The rows of D fall into a few groups, which share some directions, and each row is roughly a mix of its group's hidden directions.
D:
-21,3,22,19,-13,3,7,11,4,-10,-12,14,-1,-4,-19
10,-10,-27,-2,12,2,3,5,9,30,-4,13,13,-4,-1
7,-10,-20,19,2,-1,-13,-17,-1,-14,-2,-2,16,23,-9
-1,-7,13,-11,3,14,-12,5,8,-13,10,-23,-21,12,17
-30,-9,15,9,1,6,6,21,-2,-7,-7,11,5,-16,-13
0,14,18,8,6,-9,24,-7,-4,-18,0,1,-25,-7,11
18,23,14,25,-5,-2,6,10,2,-18,-6,-12,0,8,8
3,14,3,9,-21,-4,-4,15,-16,-15,7,16,16,-18,7
3,14,-8,5,-6,7,-10,-2,-15,-32,3,-20,-16,7,-1
28,7,6,-11,-5,-1,-17,-7,6,-5,0,-21,-18,7,13
-4,-12,9,8,-2,-12,-8,-6,18,23,-10,7,13,-27,-3
-3,8,14,9,6,-15,-12,6,1,-9,19,-9,-31,7,11
3,-20,0,8,1,24,-1,0,-9,-11,14,8,-14,-10,25
-13,-29,-2,-9,4,21,1,5,8,22,0,-11,-6,10,-9
6,14,4,-17,-7,3,31,-13,5,20,-3,6,6,-2,-14
-18,-20,-10,6,-1,9,10,16,2,-3,1,19,-14,-24,-5
-9,-4,27,-11,-1,15,-1,5,1,0,3,-8,-29,-1,17
9,-16,-10,-18,-10,18,10,-20,19,15,-3,-4,10,-2,-7
22,-13,-13,-6,-4,2,-3,5,20,23,-9,-6,1,23,1
11,7,7,-14,9,-7,-3,-26,12,22,-7,-17,-8,-14,-3
1,34,18,-9,-4,-12,1,10,-11,-10,5,-2,-8,-13,9
18,16,-15,13,0,-2,-1,-3,-5,-30,9,6,2,18,6
-5,10,1,9,5,-28,-6,-8,-26,-13,16,5,7,-13,-4
4,7,2,4,3,1,-6,10,-8,-24,5,-23,-21,12,21
4,18,-1,-3,-8,4,14,-2,-25,-20,6,-17,1,-15,15
17,-4,-15,4,-16,12,0,-17,0,-18,23,4,3,-17,5
-7,-6,-4,7,0,0,-12,14,-19,-22,19,11,-15,18,7
-18,10,1,-11,4,8,19,14,-21,-6,-8,-12,-18,17,5
17,5,-1,0,-15,14,22,-23,10,9,-3,5,1,20,-6
-8,8,-11,19,5,-17,-10,2,-5,-31,10,-8,-8,13,-5
8,9,2,10,-4,-3,-26,-8,-2,-26,12,-17,-8,0,15
12,-4,-12,13,7,-23,-13,7,22,6,8,11,-12,17,-4
13,6,3,-4,-3,3,0,-13,30,16,-13,-23,-7,-6,10
25,17,7,-7,-8,11,19,-14,3,-7,-1,-12,-6,19,11
25,20,-9,0,-3,-11,3,-24,-3,-8,-7,-17,6,-9,11
2,9,18,18,0,-2,-10,-2,4,-23,7,-22,-6,-13,17
-4,-9,-29,-9,8,5,-10,1,-8,-10,7,3,22,16,-17
-6,-9,1,8,11,-12,-17,-1,-11,-6,21,-1,-29,-2,15
1,-1,-4,8,1,2,-11,6,-16,-24,5,-10,-24,13,21
14,-2,-14,19,3,-5,-18,7,-14,-22,20,6,7,4,9
-17,-7,22,16,14,7,-16,-7,13,-10,-10,-12,-8,15,1
-5,-10,7,31,2,15,2,-5,14,-21,-5,-13,-3,9,11
0,29,-2,-2,6,-17,-10,-5,5,8,-7,-5,28,-6,-13
-4,-5,2,12,8,1,-7,-7,19,3,-20,-14,30,5,-14
-7,-25,-1,20,7,-3,-33,-4,3,-5,5,10,0,-7,-5
0,10,26,9,-7,13,11,-17,2,-5,12,20,-15,10,-7
4,-2,-1,-2,14,-23,10,-15,7,6,-9,5,4,-32,13
12,10,-31,8,0,-14,1,14,-14,-19,4,-6,1,-8,10
-15,14,16,14,12,4,0,2,-6,-23,-10,-23,-9,-1,10
-2,-3,16,0,-13,9,4,12,25,11,3,7,20,-22,7
19,26,-2,-5,-2,-9,-4,-8,-16,-14,18,1,-6,19,5
-2,0,-20,4,1,-11,-10,2,-19,-21,14,-7,0,-23,14
-10,9,-8,15,4,-10,22,10,-3,2,-2,15,27,4,-18
-6,-4,6,-3,1,17,-5,13,-10,-19,4,-5,-31,8,19
-15,3,5,17,1,-21,-14,4,-4,-8,5,2,14,-30,-5
7,11,12,10,14,8,14,-14,3,-3,4,3,-21,28,9
-6,-11,-15,-8,4,5,-5,12,14,16,-14,0,4,30,-15
8,20,15,-20,-8,-8,-3,-17,-2,7,-4,-7,0,-27,1
-5,-5,-14,14,-2,-25,8,7,-2,13,4,14,24,-6,-14
-4,-13,-18,16,2,-1,-4,-3,-9,-34,1,-9,-7,15,-3
-14,-28,8,-9,7,10,-24,6,14,6,1,-2,-14,1,8
-9,-16,2,8,8,9,-30,6,16,4,5,-11,-13,10,15
-7,-14,14,11,-1,1,-24,16,8,-17,3,-14,-20,4,7
6,24,18,2,-6,-10,26,-18,-1,13,-5,-2,8,-5,-7
-12,22,13,-3,1,-7,21,-12,-21,-3,6,5,-18,-13,3
21,-1,-9,14,-9,8,5,-7,13,2,-9,7,23,20,-17
17,-18,-14,-4,-9,10,22,1,20,16,-15,-3,-2,8,-1
-4,-19,0,18,-2,17,-9,10,19,1,6,10,11,23,-9
-6,18,15,3,0,-19,17,6,3,-19,-10,-17,-7,-17,7
-8,16,16,-16,1,-11,-11,-15,-22,-10,12,-2,-17,-10,2
13,9,-14,1,1,3,2,-6,-4,-21,1,-29,6,24,4
5,2,2,14,0,11,0,-9,-16,-19,8,-10,-26,23,3
23,-8,-24,6,-8,17,-4,-1,4,-22,-1,-6,2,17,6
-14,-16,3,-6,9,-9,3,-13,-13,25,-6,8,17,-19,-4
18,21,3,-13,-1,0,1,-9,25,23,-6,-12,-5,3,7
-6,6,2,5,0,10,-13,20,3,-16,7,-27,2,22,12
35,12,3,-20,-15,0,10,-12,-8,-1,3,-2,-9,-4,8
8,4,-7,-3,-2,-25,-5,-4,-24,-11,5,-7,-3,-21,20
-8,5,3,5,8,-24,-2,6,-25,-5,-11,-13,2,-21,16
5,0,10,2,-8,-7,-11,23,-21,-5,11,8,-20,-1,21
-11,-8,14,10,5,4,-10,15,26,11,-5,-15,-10,20,5
5,0,-1,-7,-6,5,5,3,22,24,-9,11,28,-3,-14
20,20,8,6,-11,5,-17,-6,4,-23,7,-14,3,-3,14
4,-18,2,-21,-6,16,-8,-6,3,2,17,-1,-23,19,10
2,-12,-24,-1,5,-3,-3,10,-30,-13,13,11,-8,11,-6
-5,7,-4,24,4,-9,-14,-1,-19,-25,3,-2,21,-4,-3
12,-2,-13,7,-6,-19,-16,18,-6,-2,16,9,11,-22,7
-10,23,24,-8,-7,-4,21,-3,10,4,-15,2,-11,-8,-10
-9,6,6,-20,-3,21,14,7,-19,-9,10,8,-24,6,5
-4,3,-8,-14,-6,13,16,20,-22,1,-6,19,-19,3,4
18,14,-1,-22,1,-4,2,-22,-15,12,9,1,-21,-8,2
-17,13,13,7,9,1,8,23,-15,2,-18,18,-3,8,-10
17,-14,-22,3,-5,-10,0,1,-27,-7,13,-11,3,11,9
7,-12,-25,11,-6,6,3,13,4,-7,-3,7,17,27,-9
-3,14,8,18,0,-8,20,-1,-9,-24,-10,2,-16,15,-12
1,8,-10,9,-9,-2,-7,11,-26,-28,10,6,3,-1,18
-5,-18,-19,16,1,12,-15,-3,-3,-26,1,-7,3,17,5
8,-15,-8,-12,-2,6,1,-8,6,20,1,-3,-13,34,7
4,-4,-35,10,8,-14,-10,-5,-10,-15,-2,-10,10,11,1
-7,12,-9,1,3,-16,15,-31,-17,3,17,6,-4,-2,5
-15,-15,-9,10,3,-4,24,17,-8,-14,-4,14,-9,-8,-17
-10,16,28,-23,-6,6,10,2,1,18,-9,4,3,6,-10
0,6,4,-20,4,-20,3,-6,-3,15,-5,-8,1,-29,18
-4,-6,9,9,-10,10,6,-2,15,-20,5,7,-7,-35,5
14,2,7,5,-11,10,9,-28,29,0,-4,-12,1,-3,7
-11,-20,4,1,3,-3,-25,13,2,11,5,-3,-7,29,1
-8,-7,-13,-3,17,0,-25,15,-16,-14,13,-8,-7,-7,15
12,-1,9,-1,-7,-3,14,-27,28,20,3,3,-5,-3,-6
-5,-7,6,15,-16,-10,-22,13,-10,-11,6,11,11,-22,-10
11,-1,0,5,8,-19,-20,0,20,-7,18,-22,-6,7,9
4,-17,-16,-3,-3,-14,11,3,3,18,-5,15,23,17,-11
5,24,22,10,-12,0,12,-13,2,-19,1,5,-18,-4,6
8,7,15,5,-8,-4,4,-17,13,9,21,22,11,-9,-17
-9,-5,-9,15,-6,1,-15,24,2,-15,-2,10,25,-6,-14
1,3,7,-6,-2,-18,6,-7,9,19,-9,-4,2,-36,-5
-6,-10,-16,-9,12,-9,13,13,-8,22,-4,23,3,-2,-18
11,5,3,2,-17,7,16,11,10,4,-10,4,28,20,-11
0,14,-2,5,9,-24,-11,-4,-15,-11,17,3,-13,-25,3
22,-13,-15,1,2,-4,-14,-11,12,18,8,11,23,5,-4
-22,-2,8,6,4,9,16,24,10,-1,-11,18,14,-14,0
11,8,2,-23,3,-3,14,-14,8,20,-1,2,-2,-27,9
13,-3,-14,-17,6,-10,-14,-13,-7,5,6,-3,-3,-34,4
0,-8,12,-3,-11,-6,4,-5,4,22,1,28,11,-24,-3
7,-3,-7,11,-3,0,3,-20,24,4,-8,-26,0,18,11
7,-18,-12,-6,4,6,-3,-18,14,24,-8,11,11,-10,-18
4,14,7,-7,-17,-17,-5,10,-2,-6,6,10,12,-33,-3
-4,-8,-31,-4,0,-19,-4,-4,-26,3,3,10,0,-12,6
20,10,-14,-5,-8,13,-25,11,9,-3,15,7,-4,15,12
14,0,-12,-8,4,-2,16,-24,3,14,-8,-3,-3,29,-6
-14,5,17,11,-11,17,24,14,-5,-7,-1,21,-9,7,-3
-4,-8,-12,9,5,-5,-21,8,-20,-24,9,-6,-13,7,16
8,-8,-18,15,3,1,-15,-3,6,-10,1,5,26,19,-18
11,-16,-8,-8,-19,-1,5,-5,-11,24,2,28,-2,-2,1
-5,11,-7,-17,0,-3,0,5,11,-15,2,-13,5,-17,33
-17,2,15,-2,7,-16,-11,15,6,13,-10,3,14,-28,-3
15,14,6,7,5,1,-14,-15,-1,-15,15,-13,-19,16,16
13,2,-3,22,8,-4,-11,-23,5,-15,3,-1,-5,24,14
-13,20,17,-3,5,-3,4,1,-23,-19,13,-11,-10,-12,10
-5,-3,-18,4,7,-11,-13,-11,-17,-20,5,-23,14,-5,8
3,1,15,0,-16,-20,16,-12,-13,-4,14,2,-17,-21,6
-33,1,22,-1,4,-8,1,18,0,0,-5,3,-8,1,-18
-10,-15,-19,-12,5,2,4,12,4,19,-25,-1,0,-19,4
-2,-16,-17,-16,15,-15,-15,9,4,14,2,5,8,-15,-19
12,-9,-10,13,-14,5,-13,5,-15,-28,18,8,1,1,10
-2,6,18,11,-5,8,0,15,-4,-4,10,33,-19,2,-3
20,-2,-4,-9,21,-1,-12,-14,20,17,12,-12,1,5,14
8,-17,3,7,-3,16,-19,-14,9,7,17,14,-12,17,-13
One row of each group comes first, with its name. Which group is each row after those in?
9,24,7,-14,-2,-14,5,-1,-14,-1,2,-4,-4,-31,11	Z
0,-5,-6,0,6,3,-13,14,0,-16,-8,-34,-5,2,21	L
2,-8,-17,0,14,-17,-15,-17,-20,-4,15,-4,-15,13,7	F

-5,3,-17,23,5,-5,0,1,-11,-12,8,13,31,-6,-3	F
-15,20,17,-8,11,-13,-7,-16,2,15,-2,-7,0,-24,1	F
-13,-13,16,17,0,9,-15,2,9,-6,3,19,-13,-24,5	L
-18,7,4,4,15,-1,-2,-20,-5,-24,7,-22,-13,-2,7	L
-10,12,24,-16,3,-12,11,-2,3,17,4,-8,-7,-25,5	L
4,-7,7,1,13,-1,-10,-1,18,17,2,-15,-28,-10,19	F
4,0,-13,-27,-3,-2,6,13,-10,3,17,-1,-26,-3,15	L
-1,23,13,2,5,-21,-2,-2,-8,-14,16,-4,-24,-13,3	F
-7,-6,-1,17,9,-28,7,-7,-9,5,1,0,14,-28,-4	F
-8,-8,-10,11,-1,24,-8,8,2,-4,-3,-6,5,34,-10	Z
27,12,1,-21,-12,5,-3,-13,-5,7,11,3,-13,-10,16	F
